(in the rows, 128 means zero)
A single turn carries every row of the set below to another of its rows. Some are shown first; where does it send the rows asked next?
K_344: [153 134 104 118 106 154 132 148 114 117 107 122 109 141 163 107 116 158
 132 113 128 131 148 120 122 129 109 143 118 118 152 122 115 138 151 166]
K_60: [165 114 100 105 125 124 140 123 111 110 130 121 111 141 131 128 123 169
 125 131 132 168 121  98 146 122 122 156 144 114 129 138 120 136 151 134]
K_143: [170 129  94 118 124 122 149 119 126 133 114 120 110 121 157 119 127 157
 149  99 135 133 113 108 136 112  94 125 126 113 121 148 112 148 150 150]
K_454: [135 128 105 132 116 143 140 156 135 103 125 124 108 134 152 103 132 139
 115 137 132 101 163 120  98 113 133 124  93 109 153 114 156 149 142 148]
K_283: [169 114 127 107 127 142 144 123 124 117 114 121 122 141 132 117 140 164
 116  78 126 135 106  93 133 138 116 148 130 129 133 121 110 149 138 143]
K_34: [108 177 135 162 132 103 127 113 115 135 138 143 129 143 102 139 134 121
  96 134 108 125 131 137 128 132 120 109 158 141 124 118 140 120  82 133]
K_901: [102 119 119 159 146 127 148 139 131 134 149 144 127 141 105 152 132 105
  94 146 123 118  96 129 118 125 149 126 144 147 131 106 133 113  95  94]
K_73: [103 143 103 172 131 133 151 135 134 150 140 148 122 126 131 139 128  97
 120 134 124  89  95 148 107 114 127 103 130 142 134 118 128 117  98 114]
K_711: [163 144  95 115  93 160 136 124 103 116 124 124 111 139 142 109 122 166
 130 114 126 130 120 115 124 127 119 139 122 110 149 131 116 130 144 160]
K_254: [108 175 139 167 134 107 130 119 124 137 135 141 133 138 105 137 140 119
  94 122 111 121 125 134 125 131 120 100 153 145 124 120 141 123  75 139]
K_637: [109 173 127 170 141  91 134 118 125 142 137 140 129 131 110 144 136 118
 106 135 115 130 129 136 131 120 113  96 157 140 115 132 144 123  83 135]
K_213: [136 131 108 127 131 118 138 139 152 112 107 134 105 128 170 103 130 131
 136 129 135  94 156 132 117 119 104 132 104 119 145 119 145 169 155 137]
K_828: [142 126 137 114 105 136 113 102  99 154 130 127 118 121 105 129 117 130
 155 130 115 155 148 145 130 124 133 123  84 131 120 134 108 106 138 132]
K_943: [109 170 136 171 143  99 135 121 130 141 136 137 135 133 106 142 141 118
  99 123 115 126 125 132 129 123 115  95 154 145 115 128 142 126  77 138]
K_101: [110 178 128 164 136  92 128 110 119 140 137 143 126 139 108 140 132 119
 104 140 111 127 133 141 133 127 113 106 159 139 119 126 140 121  86 131]
K_986: [132 100 163 102 107 123 110 108 111 127 134 157 117 128 129 119 125 117
 130  97 118 163 134 126 121 129 145 125 103 148 150 127 112 119 121 143]
K_568: [158 104 105 108 133 127 139 150 113 114 120 108 108 145 139 129 120 163
 121 133 130 165 154  95 133 120 121 149 130 111 128 126 124 134 154 143]
K_766: [101 139 128 150  97 113 136  87 132 148 145 123 146 124  98 132 130 102
 137 160 124  94 134 144 137 131 125 131 130 115 133 135 141 109 122 109]
K_972: [125 107 138 121 120 116 115 116 129 130 132 151 123 111 134 131 114 121
 154 129 137 189 133 143 153 112 130 128 107 151 135 155 115 125 134 140]
K_398: [153 109 104 128 123 151 148 171 125 112 120 111 118 131 154 120 126 159
 120 111 141 156 143  97 119 108 122 125 114 116 140 135 129 136 139 171]
K_163: [131 116 152 135 114 163 121 129 131 138 126 129 143 111 106 129 129 129
 142 104 133 168 125 141 139 127 136 123  79 157 130 139 111 122 121 149]
K_61: [140 110 107 135 140 135 147 165 141 104 131 105 117 131 127 123 137 148
 108 154 140 129 162 105 114 106 138 128  96 108 129 120 163 148 145 131]
K_145: [ 99 137  95 165 130 128 147 137 123 140 152 147 118 135 121 147 120 104
 111 165 125 114 104 144 113 111 142 116 140 135 137 119 135 106 101 105]
K_492: [106 113 144 157 117  98 153 101 151 152 145 120 153 111 107 135 148  93
 129 120 130  91 121 118 123 118 124 103 125 119 124 142 145 121 106 118]
K_786: [108 141 116 154 138 118 142 114 131 152 130 153 116 138 126 140 127  96
 119 132 113  83  98 149 115 133 121 123 141 146 131 104 117 122 107  94]
K_918: [109 120 118 154 160 102 150 123 140 149 137 146 122 135 117 154 131 100
 112 139 121 108  95 134 126 123 126 123 148 148 116 112 125 125 106  84]
K_747: [162 116  99 131 119 155 153 152 127 111 132 112 126 124 135 125 134 169
 120 106 145 161 108  93 130 107 126 126 121 116 134 147 128 136 132 164]
K_206: [161 122 107 119 136 129 143 143 134 132  96 113 112 128 161 119 123 155
 147 103 134 134 142 114 137 124  89 137 120 122 123 134 110 153 158 151]
K_751: [145  97 147 118 124 111 129 115 120 155 132 132 119 106 125 131 131 115
 149  95 123 157 135 120 116 105 131  93  85 133 116 146 115 120 124 143]
K_114: [ 97 114 154 136 100 103 134  91 135 129 150 141 144 135 107 125 141  95
 110 131 121  98 127 124 124 138 140 134 143 124 153 121 143 115 106 113]
K_466: [ 92 126 147 165 101 141 143 114 155 130 145 126 166 120  98 128 144 102
 118 131 137 103 115 134 135 133 135 128 124 136 148 134 144 119 101 127]
K_720: [163 107 130 109 138 144 141 148 126 122 104 107 120 144 135 121 133 161
 117  93 126 141 141  96 132 140 112 151 120 128 126 112 111 147 148 143]
K_83: [142 111 123 121 153 128 139 146 146 102 117 109 118 142 118 124 136 151
 109 151 134 127 159 112 136 132 128 161 110 123 125 106 149 159 155 109]
K_59: [141 116 131 125 154 125 139 141 165 109 100 122 120 134 144 112 141 139
 120 115 136 104 146 121 132 136 107 151 107 137 131 108 139 178 152 120]
K_353: [ 90 114 132 154 113  93 142 103 154 130 150 139 149 115 118 136 132  95
 130 155 142 124 124 131 146 114 127 125 147 125 141 151 150 121 114 117]

K_637 turns into K_101
K_61 turns into K_213
And these:
K_568 turns into K_344
K_972 turns into K_828
K_114 turns into K_466
K_786 turns into K_901
K_283 turns into K_747

